grid =
120,154,136,125,120,121,124,134,131,116,128,117,124,122,128,129
132,109,123,129,120,129,127,113,126,137,127,127,129,127,127,127
145,124,126,144,133,134,124,120,123,119,114,129,100,128,129,131
137,141,127,129,105,142,137,113,123,126,142,99,150,103,129,127
127,149,128,130,127,122,131,110,126,135,140,106,136,112,130,129
What is the fourth entry, reading row by row?
A: 125
What is the first entry on the diagonal from the top-right corner?
A: 129
What is the entry just left of 149?
A: 127
What is the 5th-last entry, reading row by row?
A: 106
What is the largest entry in the last row?
A: 149
The entry just right of the largest entry: 136
The entry just left of 119: 123
The fourth-last entry, reading row by row is 136
The smallest entry in the first column -> 120
The last entry, reading row by row: 129
What is the entry just right of the smallest entry?
A: 150
What is the entry directly above 110?
A: 113
What is the fifth entry in reading order?
A: 120
What is the second smallest entry?
A: 100
What is the last entry of the smallest entry's row?
A: 127
The entry just right of 141 is 127
The entry just left of the smallest entry: 142
What is the entry directly above 133?
A: 120
What is the entry just left of 117?
A: 128
The 3rd entry on the main diagonal: 126
The top entry of the column that holds the largest entry is 154
What is the top entry of the column that holds the smallest entry?
A: 117
The 3rd-last entry, reading row by row: 112

[[131 129 130 129 131 131 133 139 129 129 132 132 135]
 [131 134 129 132 130 131 131 132 136 132 131 133 129]
 [129 130 133 140 134 129 135 129 134 134 129 131 133]
 [139 136 138 130 131 134 131 131 130 135 139 131 136]
 [140 156 140 129 130 134 129 130 132 145 150 132 134]
 [133 129 147 143 133 132 155 131 131 129 130 130 143]
 [130 133 135 141 134 129 134 129 138 133 130 131 132]
 [129 132 128 148 129 129 133 130 152 131 129 133 129]
 [134 133 130 131 131 137 131 137 132 131 134 134 131]
 [134 131 130 130 132 136 131 141 130 131 134 133 131]]
Counting starts at 0.
Find the largest entry.
A: 156
Find the bottom-left entry.
A: 134
Find the smallest entry.
A: 128
The entry in row 2 and column 0 is 129
The entry at row 0, column 0 is 131
Find the entry in row 1 and column 0.
A: 131
Find the entry in the bottom-right corner.
A: 131
The entry just left of the largest entry -> 140
Find the entry in the top-right corner.
A: 135
The top entry of the column that holds the largest entry is 129
The entry in row 1 and column 1: 134
The entry at row 0, column 2 -> 130
Find the entry directly above 155.
A: 129
Find the entry at row 2, column 1.
A: 130
The bottom entry of the column that holds the largest entry -> 131
Find the entry in row 2 and column 2.
A: 133
Find the entry directly below the smallest entry.
A: 130
Find the entry just right of the largest entry.
A: 140
Find the entry just right of 147.
A: 143

B =
[[126 119 122 137 131 123 121 126 128]
 [133 123 120 117 124 126 121 124 130]
 [129 131 124 116 129 126 125 127 129]
 [123 135 112 126 123 139 138 122 134]
 [128 126 129 122 126 126 125 123 129]
 [132 122 123 118 126 125 122 127 129]
 [128 124 134 132 134 133 130 129 123]
 [127 122 128 133 125 135 137 116 129]
 [122 131 114 128 128 139 140 124 134]
 [132 124 123 120 126 126 123 124 129]
 [118 125 128 131 130 130 136 130 117]
 [138 131 132 136 137 117 113 127 121]
 [129 123 122 119 125 124 121 122 133]
 [128 105 121 128 136 123 137 119 125]
 [111 117 127 123 130 140 117 132 125]]
Rows and columns are numbered from 0.
Find the bottom-left entry.
Answer: 111
The entry in row 2 and column 0 -> 129
Find the entry at row 0, column 2.
Answer: 122
The entry directly above the smallest entry -> 123
The entry just left of the smallest entry: 128
The entry just right of the smallest entry: 121
The entry at row 0, column 1 is 119
The bottom-right entry -> 125
Find the entry in the top-left corner.
Answer: 126
The entry just right of the centre entry: 135
The top-right entry: 128
The entry in row 1 and column 0 is 133
The entry in row 2 and column 1 is 131
Find the entry in row 2 and column 2.
Answer: 124
The entry in row 1 and column 1 is 123
The entry directly below the centre entry is 128

[[125 137 124 138 129 132 128 138 137 137 120 110]
 [155 112 128 104 117 146 117 107 111 105 127 146]
 [138 121 140 117 130 132 131 120 123 114 138 143]
 [111 147 127 153 137 122 137 152 149 149 123  99]
 [110 146 136 150 142 117 143 150 148 143 133 109]
 [116 141 138 143 140 120 141 144 143 136 135 116]
 [126 135 130 135 131 129 131 136 135 131 127 118]
 [126 130 145 128 138 122 140 131 132 123 143 136]
 [142 125 118 122 118 144 117 123 123 124 115 122]]
Indices start at 0.
The entry in row 0 and column 2 is 124
The entry in row 0 and column 1 is 137
The bottom entry of the column that holds the largest entry -> 142
The entry in the top-right corner -> 110
Give the bottom-right entry.
Answer: 122
The entry directly above the smallest entry -> 143
The largest entry: 155
Give the top-left entry.
Answer: 125
Give the entry in row 2 and column 1.
Answer: 121
The entry in row 2 and column 0 is 138
Give the entry at row 1, column 1.
Answer: 112
Give the entry just left of the smallest entry.
Answer: 123
Give the entry at row 2, column 2.
Answer: 140
Give the smallest entry.
Answer: 99

Read these off the row that follows.
1) Read off the entry just left of the largest entry.
2) Read off the 1st entry from the right.
[150, 118, 118, 139, 155, 111]
1) 139
2) 111
